128 stands for zero in the data rows.
Some points:
array([207, 155, 109,  97, 139, 195, 121,  85, 195, 174, 152,  82, 183, 135, 149,  57, 155, 158, 199, 132, 202, 126, 131, 146, 134, 143, 134, 102,  99,  92, 111, 163, 136, 155,  73, 162,  75, 117,  75, 183,  95, 108, 120, 165])
array([199,  82, 129, 117, 131, 137,  76,  97, 121, 158,  90, 138, 159, 125, 126, 234,  76, 106, 108, 124, 114,  90, 177, 160, 102, 171, 156, 112, 217,  89, 180, 140, 167, 200, 140, 178, 116, 142, 182, 173, 255,  88, 104, 117])
array([155, 114, 135,  86,  87, 145, 156, 137, 161, 159, 149, 221, 103, 158, 128, 154, 133, 145, 204, 141,  48, 116,  55, 102, 141,  76, 102, 129, 107,  84,  83, 146, 133, 250, 152, 165, 162, 115, 105, 163,  99, 128,  80, 125])
array([153, 139, 130, 125, 212,  42,  93, 197, 180, 132, 109, 237, 153,  32, 145,  73, 150, 163, 183, 126, 102, 158, 171, 143, 133, 182, 157, 139,  98, 129, 195, 109, 105, 159, 106,  79, 148, 118, 147,  67, 170, 209, 156, 140])
array([127, 120,  93, 100, 146, 133, 121, 190, 118, 150, 102, 117,  82,  74, 104, 185,  82, 137, 137,  13, 222, 113, 120, 112,  77, 115,  85, 170, 171, 148, 134, 131,  32, 104, 143,  54, 110,  83, 109, 186,  33,  97, 137, 126])
array([ 81, 137, 121, 117, 100, 148, 255, 131, 168, 130, 156, 164, 184,  85, 150, 108, 182,  78,  49,  69, 133, 102, 140, 144, 155, 159, 117, 118, 128, 179, 182, 145, 163, 188, 173, 192, 145, 146, 189, 147,  77,  93, 109, 116])
array([112, 145, 128, 134,  82,  96, 168,  97, 147, 139, 177,  55, 158, 114,  80, 144,  64, 179,  93, 175, 138, 142, 141,  64, 139, 178, 103, 103,  89, 126,  70, 123,  56, 107, 166, 139, 138, 185, 166,  72, 146, 153,  94, 195])
array([170, 135,  69,  30, 168,  72, 149, 147,  55, 125, 113, 107, 129, 160, 111, 140, 161, 132, 140, 118, 144, 182, 140, 151, 152, 129, 226, 102, 118, 131, 100, 107, 154, 133, 215, 133, 164, 215, 131, 143, 112, 148, 212, 161])
array([146, 170,  27,  95,  71, 177, 154, 191, 126,  75, 156,  93,  94,  83, 113,  84,  60, 122, 130, 184,  31, 160, 142, 154, 118, 118, 148, 133, 133, 158, 197, 133,  61, 119, 114,  95, 131, 138,  94, 135, 151, 122,  93,  67])
array([ 96, 168, 106, 117, 108,  84, 106, 139, 168, 117, 134,  78, 137, 146, 137, 136, 136, 149, 187, 171, 124, 118, 169,  80, 126, 122,  82, 146, 185, 161, 223,  68, 129,  94, 176, 178, 156, 100,  62,  99,  83, 138,  92,  72])
array([123, 159, 126,  56, 154, 139, 233, 114, 175, 143, 134, 181, 159, 112, 151, 162, 191, 195,  34, 136,  94,  96,  66, 113, 143, 110,  93, 122, 163,  97, 125, 117, 166,  81,  96, 110,  47, 126,  95, 127, 166, 108, 125,  94])
array([170,  49, 163, 177, 137, 112, 145, 166, 177, 102, 127, 120,  92, 193, 168, 156, 193,  61, 110, 190, 145, 103, 152, 156, 113, 109, 156,  98, 111,  71,  97,  99,  58, 154, 147, 102,  59, 102,  93,  82, 118,  93, 163, 112])
array([150, 130, 138, 136, 157, 144, 120, 149, 119, 104, 205,  92, 102, 132, 177, 110,  92, 118,  91,  77,  98, 160, 133,  14,  43,  95, 121, 109, 160, 118, 175,  78, 112, 112,  94, 101, 200, 109, 119, 202, 131, 153, 117, 131])
array([104, 129, 170, 106,  54, 120, 141, 164, 163, 176,  55,  84, 128, 115, 124, 125, 174,  90, 147, 117, 122,  94, 100, 146,  29,  92, 201, 133,  70,  84,  90,  74, 134,  69,  71, 118, 155, 125, 131, 130, 147, 205, 117, 104])
array([146, 142, 154, 215, 120, 131, 145, 124, 132, 128,  84,  74, 164, 162, 127, 102, 125, 113, 125,  36,  89,  80, 108, 207, 155,  80, 157, 123, 163, 127, 127,  75, 103, 155,  65,  88, 204, 139, 105, 107, 128, 153, 128, 199])
array([186, 174, 204, 165, 105,  94, 147,  98, 142, 125, 115, 129, 134, 210, 113, 107, 111, 106, 132, 149, 164, 157,  90, 149, 146, 152, 115, 173, 162,  90, 144, 243, 116, 117, 153,  94, 114,  93, 109, 232, 156, 170, 162, 111])
array([ 93, 180, 116, 180, 112, 130, 137, 121, 123, 127, 174, 170, 108, 135,  85,  98,  93, 162, 131, 157, 170, 153, 213, 118, 118,  65,  87,  79, 237, 119,  59, 143, 153, 127, 128, 116, 110, 209, 215,  98, 103, 178, 113,  69])
array([ 23, 138, 124,  92, 134, 115,  30,  95, 138, 189, 181, 173, 186, 129, 153, 121, 151,  42,  80, 141, 106, 125,  86, 150, 175, 131,  90, 104, 133, 112, 147, 115,  77, 121, 114, 147, 106, 176, 151, 152, 115, 109, 114, 108])
array([168, 171,  96, 109,  95, 121, 118,  93,  86, 142, 162, 130, 147,  92, 106, 100, 127, 120,  98, 154,  84, 142, 186, 149, 155, 126,  75,  99, 172, 108,   2,  73, 124,  69, 176, 129, 199,   0, 139, 106, 119,  90, 139,  87])
array([119, 112, 113, 145, 120, 124, 148, 121, 127, 136, 108, 146, 159, 170,  70, 131,  78, 140, 101, 162, 224, 164, 127,  65, 149, 123, 104,  53,  52, 149, 122, 116, 145, 148, 114,  94, 192, 168,  75,  88, 146,  63, 109,  32])
array([175,  89, 133, 161, 143, 210,  35, 187, 177, 123,  86, 143, 197, 107, 129, 202,  56, 113,  81, 121,  73, 115, 114, 119, 156, 138,  85, 102, 115, 130, 131, 134, 183, 112, 150, 163,  79, 162, 168, 149, 118, 148, 151, 145])
array([ 77,  75, 148, 115, 175, 153, 149, 128, 133, 159,  86, 107, 117, 184, 155, 101,  50,  89, 140, 142, 115,  96, 110, 143,  81, 137, 161,  94, 187, 157, 118, 243, 143, 122, 131, 117, 115,  50,  96,  16, 108, 124, 152, 178])
array([ 73,  61, 117, 189, 124,  89, 146, 168, 127, 175, 145,  90, 129, 181, 134,  48, 102, 177, 152,  69,  81, 116, 147, 154, 131, 125, 121, 142,  89, 125,  94, 165, 133, 134, 173, 158,  66, 123,  84, 231, 187, 123, 151, 119])
array([141,  90, 109,  90, 214, 133,  95, 159, 155,  80, 110, 100,  57,  77, 123,  75, 147, 157, 126, 140, 202, 119, 118, 173, 218, 133, 151, 164,  98,  89, 147,  91, 136, 157, 146, 141, 167,  86, 186,  92, 171, 198, 115, 132])
array([ 75, 100, 121, 170, 163, 110, 131,  60,  53, 101,  93, 109, 122, 103, 119, 198, 117, 148, 108, 182, 115, 174, 193, 108, 189, 215, 177, 156, 102, 115,  86, 156, 159, 181,  83, 109, 116, 118,  49, 156,  48, 149,  84, 116])
array([ 59, 171, 123, 114, 115, 144, 126,  84, 121, 115, 158, 184,  86, 153, 116, 159,  51, 174, 124, 184, 153, 123, 119, 120, 129, 134, 203, 141,  95, 123, 133,  80, 160, 161, 114, 140, 140, 108, 159, 137, 102, 112, 255, 174])
array([ 84, 135, 122,  84, 129,  98,  86, 128, 123,  74, 111, 109,  85, 110, 113, 115, 195, 130, 136, 136, 135, 134, 134, 161,  82, 164,  10, 172, 109, 108, 129, 166, 200, 164, 161,  64, 184, 228,  97,  97, 136,  97, 198, 184])
array([128, 111, 205,  56, 106, 166,  69, 106, 101, 123, 170, 174, 179, 161, 184, 182,  84, 141, 110,  71, 114, 115, 175, 194, 154,  95, 125, 157,  39, 136, 157, 164, 130,  64, 128, 157, 142, 156, 154,  93, 135, 108,  96,  82])
array([150, 120, 137, 122, 109, 104, 124,  65, 155, 124,  47, 123,  77, 153, 180,  98, 153,  91, 173, 151, 110,  67,  93, 134, 117, 118, 122, 138, 121, 255,  94,  93,  99,  93,  85,  87, 127, 151, 184, 184, 153, 154, 107, 136])
array([143, 152, 163, 118,  69,  86, 114, 120,  84, 161, 165,  54,  99,  99,  71, 136, 173, 153, 131, 163,  94, 156, 162, 114, 158,  75,  97,  64, 136, 153, 248, 107, 155, 115, 114,  85,  69,  61, 177, 114,  73, 102, 109, 159])
array([125, 117,  46, 174,  78, 146,  66, 149, 105, 111, 151, 140, 132, 104, 141, 158, 210, 155, 105, 167, 168,  96, 140, 100, 100,  63, 184, 153, 163, 161, 169, 194,  82,  74, 150, 130, 198, 103,  76, 172, 120, 134, 105, 180])
array([ 92, 144, 102, 175, 153, 123, 122, 132, 109,  97, 149, 211,  95, 201,  83, 140, 115, 152, 131, 112, 152, 170, 122, 136, 112, 208, 188, 109, 103, 104, 106,  93, 188,  84, 139,  92, 104, 110, 139, 122, 108,  78,  13, 219])
array([ 98, 111,  90,  91, 169,  99, 107, 163,  45,  31,  83, 133, 135, 138, 128, 119, 172, 139, 145, 130, 172, 165,  98, 127, 109, 123,  22, 114,  90, 133, 130, 131, 136, 173,  71, 166, 131,  52, 186, 114, 183, 184, 162, 160])
array([189, 104,  66, 175, 110, 131, 127,  92, 128, 176, 176, 100, 118, 187, 143, 146, 144,  77, 130,  49, 130, 130,  97,  85, 100, 136, 154, 218, 102, 134, 112, 180, 158, 183, 122, 117,  79, 102, 119,  13, 140, 178, 155,  90])
array([103, 115, 212,  78,  80, 187,  70, 132, 126, 109, 132, 113, 123, 100, 118, 124, 180, 135, 110,  50, 106, 149, 102,  98, 204, 190, 167, 113, 220, 153, 110, 137, 114, 114, 112, 191, 117, 169, 134, 102, 157, 101, 132,  85])
array([119, 196, 154, 199, 164, 124,  98,  41,  67,  66,  75, 132, 117,  89, 109,  83, 112, 157,  85, 107, 138, 120, 115,  77,  70, 142, 158,  99,  65,  83, 120, 118, 120, 145, 203, 144,  81, 150, 121, 112,  91,  89, 101,  80])
array([176, 118, 195, 162, 174, 144, 153, 187,  99, 161, 134,  95, 132, 128, 156,  96, 154, 140, 141, 232, 128, 105,  73, 169,  78, 137, 136, 226, 142, 225, 106,  84, 101, 109,  56, 148, 146, 176, 171, 135,  98,  83, 115,  90])
array([168,  91, 147, 156,  82,  83, 161, 120, 119, 126, 104, 164,  98,  54, 148,  84,  63,  43, 143, 124, 170, 124, 104, 136, 141,  73, 142, 168, 157, 120, 113, 110, 156,  84,  93, 149,  56, 148,  52, 112, 144, 124, 129, 202])
array([ 90, 146, 152, 162, 204, 202, 228, 113, 140, 151, 136, 118, 128, 102, 125, 199, 182, 101, 243,  92,  83, 137, 126, 120, 162, 110,  79, 116,  92,  89, 129, 149, 117,  59, 144, 160, 141, 148, 147, 150, 172, 100, 133, 130])
There is one direction along which these points spread out most. How many in every 100 of the points above lie lower along it than each point below? Round to a whole number. More than half of the points above lie lower than the first one.
array([176, 118, 195, 162, 174, 144, 153, 187,  99, 161, 134,  95, 132, 128, 156,  96, 154, 140, 141, 232, 128, 105,  73, 169,  78, 137, 136, 226, 142, 225, 106,  84, 101, 109,  56, 148, 146, 176, 171, 135,  98,  83, 115,  90]) 90
array([ 93, 180, 116, 180, 112, 130, 137, 121, 123, 127, 174, 170, 108, 135,  85,  98,  93, 162, 131, 157, 170, 153, 213, 118, 118,  65,  87,  79, 237, 119,  59, 143, 153, 127, 128, 116, 110, 209, 215,  98, 103, 178, 113,  69]) 0
array([ 92, 144, 102, 175, 153, 123, 122, 132, 109,  97, 149, 211,  95, 201,  83, 140, 115, 152, 131, 112, 152, 170, 122, 136, 112, 208, 188, 109, 103, 104, 106,  93, 188,  84, 139,  92, 104, 110, 139, 122, 108,  78,  13, 219]) 15
array([199,  82, 129, 117, 131, 137,  76,  97, 121, 158,  90, 138, 159, 125, 126, 234,  76, 106, 108, 124, 114,  90, 177, 160, 102, 171, 156, 112, 217,  89, 180, 140, 167, 200, 140, 178, 116, 142, 182, 173, 255,  88, 104, 117]) 56
array([119, 196, 154, 199, 164, 124,  98,  41,  67,  66,  75, 132, 117,  89, 109,  83, 112, 157,  85, 107, 138, 120, 115,  77,  70, 142, 158,  99,  65,  83, 120, 118, 120, 145, 203, 144,  81, 150, 121, 112,  91,  89, 101,  80]) 8
array([128, 111, 205,  56, 106, 166,  69, 106, 101, 123, 170, 174, 179, 161, 184, 182,  84, 141, 110,  71, 114, 115, 175, 194, 154,  95, 125, 157,  39, 136, 157, 164, 130,  64, 128, 157, 142, 156, 154,  93, 135, 108,  96,  82]) 36
array([ 84, 135, 122,  84, 129,  98,  86, 128, 123,  74, 111, 109,  85, 110, 113, 115, 195, 130, 136, 136, 135, 134, 134, 161,  82, 164,  10, 172, 109, 108, 129, 166, 200, 164, 161,  64, 184, 228,  97,  97, 136,  97, 198, 184]) 28
array([ 96, 168, 106, 117, 108,  84, 106, 139, 168, 117, 134,  78, 137, 146, 137, 136, 136, 149, 187, 171, 124, 118, 169,  80, 126, 122,  82, 146, 185, 161, 223,  68, 129,  94, 176, 178, 156, 100,  62,  99,  83, 138,  92,  72]) 26
array([141,  90, 109,  90, 214, 133,  95, 159, 155,  80, 110, 100,  57,  77, 123,  75, 147, 157, 126, 140, 202, 119, 118, 173, 218, 133, 151, 164,  98,  89, 147,  91, 136, 157, 146, 141, 167,  86, 186,  92, 171, 198, 115, 132]) 54
array([127, 120,  93, 100, 146, 133, 121, 190, 118, 150, 102, 117,  82,  74, 104, 185,  82, 137, 137,  13, 222, 113, 120, 112,  77, 115,  85, 170, 171, 148, 134, 131,  32, 104, 143,  54, 110,  83, 109, 186,  33,  97, 137, 126]) 69
array([ 81, 137, 121, 117, 100, 148, 255, 131, 168, 130, 156, 164, 184,  85, 150, 108, 182,  78,  49,  69, 133, 102, 140, 144, 155, 159, 117, 118, 128, 179, 182, 145, 163, 188, 173, 192, 145, 146, 189, 147,  77,  93, 109, 116]) 31
array([150, 120, 137, 122, 109, 104, 124,  65, 155, 124,  47, 123,  77, 153, 180,  98, 153,  91, 173, 151, 110,  67,  93, 134, 117, 118, 122, 138, 121, 255,  94,  93,  99,  93,  85,  87, 127, 151, 184, 184, 153, 154, 107, 136]) 95
array([ 90, 146, 152, 162, 204, 202, 228, 113, 140, 151, 136, 118, 128, 102, 125, 199, 182, 101, 243,  92,  83, 137, 126, 120, 162, 110,  79, 116,  92,  89, 129, 149, 117,  59, 144, 160, 141, 148, 147, 150, 172, 100, 133, 130]) 64
array([143, 152, 163, 118,  69,  86, 114, 120,  84, 161, 165,  54,  99,  99,  71, 136, 173, 153, 131, 163,  94, 156, 162, 114, 158,  75,  97,  64, 136, 153, 248, 107, 155, 115, 114,  85,  69,  61, 177, 114,  73, 102, 109, 159]) 21
array([104, 129, 170, 106,  54, 120, 141, 164, 163, 176,  55,  84, 128, 115, 124, 125, 174,  90, 147, 117, 122,  94, 100, 146,  29,  92, 201, 133,  70,  84,  90,  74, 134,  69,  71, 118, 155, 125, 131, 130, 147, 205, 117, 104]) 97
